One turn sends every row of this set to another row. A few are shown first. Where does it send the rows asked after them?
Gose: [ -4  -2  -5  -1 -11 -12   4  10 -20   0  -5  -5 -12  -1  -6  19 -11  -3]
kidu: [ 10   0  -3  12   2 -13  -3   0   0   3  -1   2 -10 -27   1   3 -12 -11]
nom: [  2  10  12   6  -5 -14  -5  -3  -3 -12 -10  -2 -22  -5  -4   3  10 -11]
sapif: [ 20  -5 -16   4   5 -19  -2  -6   8   5   0  -8   8  13   6  -3 -11  -2]
seked: [ -3   6   1  22 -10 -11   9   0   2 -15  -1   3 -21  15   2   8   0  -3]
vupe: [  6  16  -4  13   3 -29   5   9 -12   2   0  -1   6   6   5  12   4 -10]
kib: [ 14   0   7  -3  16  -4 -12 -11  10  -6  -6  -2   4  16  11  12  -7  -1]
nedup: [  5  16 -12  -2  -2 -21  -5  -8 -11  -6   1  21   0  10   6   3 -13   4]
ran: [ -1   1  -4 -10 -13  -7  -7  -8  -6  -6 -12  12 -19  -2   5  17  -3 -13]
Ver: [  4   7   7  10   5  -9   6  -1  11   4  14   0  11   4  11  -6 -13  -2]
zavi: [ 16 -15  -4  -3   4 -11  -1 -11   0   0  -8   5 -14  -5 -19  16  -6   2]
madet: [-15  -4  -1   6 -16  -6   0  -8  -8  -7   2   2 -12  15 -14  10   0  -4]
Fizom: [ 23  -4   5   3  -2 -11  13   0  -1  -5   8   4 -18  -3  16   8  -8  -4]
vipa: [  7   5 -22  17  -2 -11   4  -6  -1   1  -5  14   3  -4  -1  18  -7 -14]
rila: [-13 -10   0  -1 -18  -9  -8  -7   2  -6  -3   1 -18  17  -2   7   2  -1]
Rutif: [  3  -1  -6  12 -14 -20 -13   1 -11  13   4  10  -4   9  -9  -1 -19  -9]
Simig: [ 23  -7   3  -2   4 -13   5   9   0   9  -6   1 -15  -3   3   9   1  15]
tup: [  8  -3   2   6  13  -8 -13 -10   7  -1  -7  -2   8  -6  -6   6 -27   3]
Naso: [-10  -4 -13  17  -6 -22  -7   9   2  -2 -13  -7 -17   4   1  11  -8   1]
zogin: [  1  10   7  -4   3 -23   2   0  -4  10   1  21  -5  11  14   9  -1   6]
duvi: [ -7   3   4  15   1 -11   0   9  12   6  -5   7   5   8 -13  18   4   6]
kez: [ 11   3  -6  -2   8  -8  -5 -15  -4   6  10   3   7   5  11  -4 -12 -20]
rege: [ 20   0  -2   4  16  -2   0 -10  14  -1  -1  -7   6  -4   0   1   4  -8]
Mun: [ 11  -6  -7  17  -2  -6  -9   1  -1  15   2  12 -19  -5  10  -4 -15  -4]
zorak: [ 17  -3  12  -2  12  -5  -6  -9  -8  -4   7  -5   0   7   6   4 -24  -3]
tevit: [ -8  -2  22  -1   7 -12  -6  -6  -2   4  10  13 -17   1   5   7  -7  -6]
Nugiv: [ 16   5  -7  15   2  -3  -8  -9   1  -4  -3   1  15  17  -5   6 -21  -3]
sobel: [  6   3   2   2   6 -28   0   3  13  -2  -6   3  -8   3  22  13   5   1]
susu: [  2   7   0  16  16   7   2   3  -9  -6  14   7 -12  -4   7   7  -8   0]
sila: [ 16  -1 -13   8   0  -1 -16  10   6   0  -1   1 -13   5  20   1  -5   3]
Nasap: [  8 -10  -7   2 -11  11  -5  -8 -11  -3   0  -7   4   4  -4  16  -5   7]
kor: [ 11   8 -14   9  21 -16 -12 -12  -8  -8  -8   3 -11  -9  -7   4   0   0]
Zosu: [ -9  -8   9   1 -13  -5  -1   0  -9  -6   2  -9 -18   6 -13   7   3  -1]
dip: [-12  -4   3   2 -11 -17 -10  -1  -5  -4  -7 -11 -13   9 -15   5   9  -1]
Peb: [-14 -12  -4   4 -12 -10 -15  -8   0  -3  -7  -4 -19   3 -10   4   1  -6]
kifi: [ 13  12   1  -3   0 -15  -1  17  -2  -2  -4   0   4  -2   0   8  -1  18]
lom: [ 13   2  11   4  -6 -15  -8 -17 -14 -13   3 -10  -5  12  -2  -4   5   7]
zegu: [  3   2  -2  -5  16 -15   8  -6   3   5   3  -3  17  -6  -2   9 -11   0]
bik: [ 18  -4   1  10   3 -13 -11   0   0   2  -1  -2 -16  25   3   6  12 -10]
Sen: [  2   8  -5  23  10  -2   8  -2  -4   8   1  16  -4  -8 -11  12  -1   0]
reke: [ -4  -2  11  -5 -12  -6 -20 -14   2  -3  -3   2   1  -8   7   1  -6   8]
Siz: [  5  14  13  10  12  -9 -14   1   2  -1  -2  -6  17  12   1   4  -8  -4]
zakeg: [-11  -3  -2  15   6  -9  -6 -20   4 -12  -1   0   1  14   3  13   2  13]
Laf: [ 14  10 -12  12  10 -24  -9  -5 -10   9 -11   9  -6   9  -3   4  11  -7]
bidup: [-10  -4  -4  18   1  -9 -21  -3 -15   3   3 -16   2   5   1   2  -6   1]

susu turns into nedup
zakeg turns into reke
bik turns into zavi
Now these:
nom turns into Gose
rila turns into Peb
zegu turns into Ver
Sen turns into zogin
vipa turns into sobel
Nugiv turns into kib

One turn sends every row of this set to another row. A few are shown first. Where does it send the rows asked after them?
manid: [ -8 -10   4  -4 -11   0  14 -10   1   5   4   4 -14  11   5  -4 -16   4
  -7   9  14   9   8  10  -1   2   2  20  22  -4  10   8]
gaf: [  4   2  17  11   4 -16   3  -9  -2  -4   4  -1   8  -5  -1  -6 -13   0
   0  -9 -11   1  -1  10 -10 -11 -11  -5   7  -5 -18   3]
dup: [ 11 -10   9  -6 -16 -12 -20   8  -4  18   0  -8   6  -9   9  -7  -7  -8
   8  11   3  -3  -5 -14  -4  -9  -7  10  19   0   1  -1]
til: [ -5  -7  25   6 -13  -4 -17   1   1  10  -2   3  -6  -1   8  -9  -8   6
  -7  11 -12  -1   1  -2  -8  -9 -16   5   3  -7  14  17]
Nak: [ -8 -17   5   4   2   1 -17   6   1   6  -2   5   0  11   5 -20   3  -5
  -6  14 -15   1   5   1 -11  -9 -10  -2   2 -17   9  11]
vadiv: [ -8   9   6  -7 -13  -3   7   0  -8  15  12  -1  -3   1   3   8  -5  17
   0   1  18   2   9  -8  11  15   2  10  -6   2  10  -5]
bog: [-10 -12  -7 -12  -2   2  10  -1 -22  -4  -1  -7  -7   8   8 -13   9   4
  -8   8   6   3   6  13 -11   3  -6  11  12 -10  13  -3]
zutes: [  5  -9 -13   7  17  -7   0  -7  14   7  -1   0   9   3  -7  -2   5  -4
  16  -1   2 -10   1   5  -5  -4  17  -1  -8  -9 -11   3]
debav: [ -3 -17 -11   5  -6  -7 -14  11   3  14  -1  -2   4   8  10 -12  -3 -15
  11  12  -5  -1  -2 -20  -6  -6  -1   0  18   3   0  -9]
Seku: [  0   1  26   6  10 -18  -5  -4  -2   5  -1   7   3  -2   0   2  -5  -8
   8   4  -5  11  -3   5 -19  -9 -11  -5   3   0 -14   4]
Pubur: [  5 -12  -8  10 -20  -8  -7   4  -2   5   5 -12   6  -4  11 -13 -12  -1
   2  -3  -8 -13  -3 -16   4  -8  -5   5  20   2  -1  -6]
matu: [-11  -5   5  11 -14   2 -14  -4   4   1   5  -3  -4  12  -1 -18 -15   3
 -11   1 -17  -6   6   5  -5  -4 -14   2  14 -10   2  13]
der: [  3   3  12   8   3 -12  -6  -7  -1  11  -9  -4  -3 -10   3  17  13   4
  18   6   3  -9  -9  -1 -19  -2   4   4 -10   8   1   5]
zuseg: [ -1 -12 -18  -6  -5   1  11 -12   8   5  11   1  -5   7  -3   1  -4   1
   3   2  14  -2  13  12   7   7  18  19  11  -7   3   3]
gufu: [ -5  -7   7  17  15 -15   5  -4   2  -3   1   6   5   6   3  -7  -3  -7
   7  -2 -14   6  -1   3 -16 -10  -6 -11   1  -1 -15  -1]
febas: [ -2  20   3   8  -5  -8  -6  -7   3   7   5 -11   8   2 -12   7  -9  11
   8 -11   5 -14  -1  -1  -1  10   0  -1  -3   1 -17  -1]
koz: [ -7  15   2   1 -11  -5   3   0  -6  12   9 -11   1   3  -8  12  -8  15
   3  -2  16  -9   2  -4   8  18   3   0  -7   2   1  -5]
sefi: [ -5 -11  -9 -10  -1  -2   5  -2 -18   4   0  -5  -9  -4  10   6  25   4
   7  11   9  -1   4   7 -10   6   7  13  -4   0  16  -4]
sof: [  0  -7  -2   1  -1  -6   4  -4 -11   7  -6  -9  -9  -9   4  17  20   5
  13  13  11 -10  -5   6 -14   5  10   8  -8   5  15   2]
Nol: [  4 -12 -18   0   6  -2   9  -9  13   8   6  -1   2   6  -9   3  -2  -2
   9   4  14  -8   6  11   5   7  22   6   0 -11   1   4]
gema: [-12  -7  12  -7  -2  -2  17   7 -10  10   4   6  -5   6  14  -9  -5  13
  -8   8  13  11   7  -9   5   3  -5   5  -2  -7  19  -2]

zuseg turns into vadiv
sof turns into Nol
Now these:
gema turns into bog
debav turns into Pubur
zutes turns into febas
gaf turns into Seku
til turns into Nak

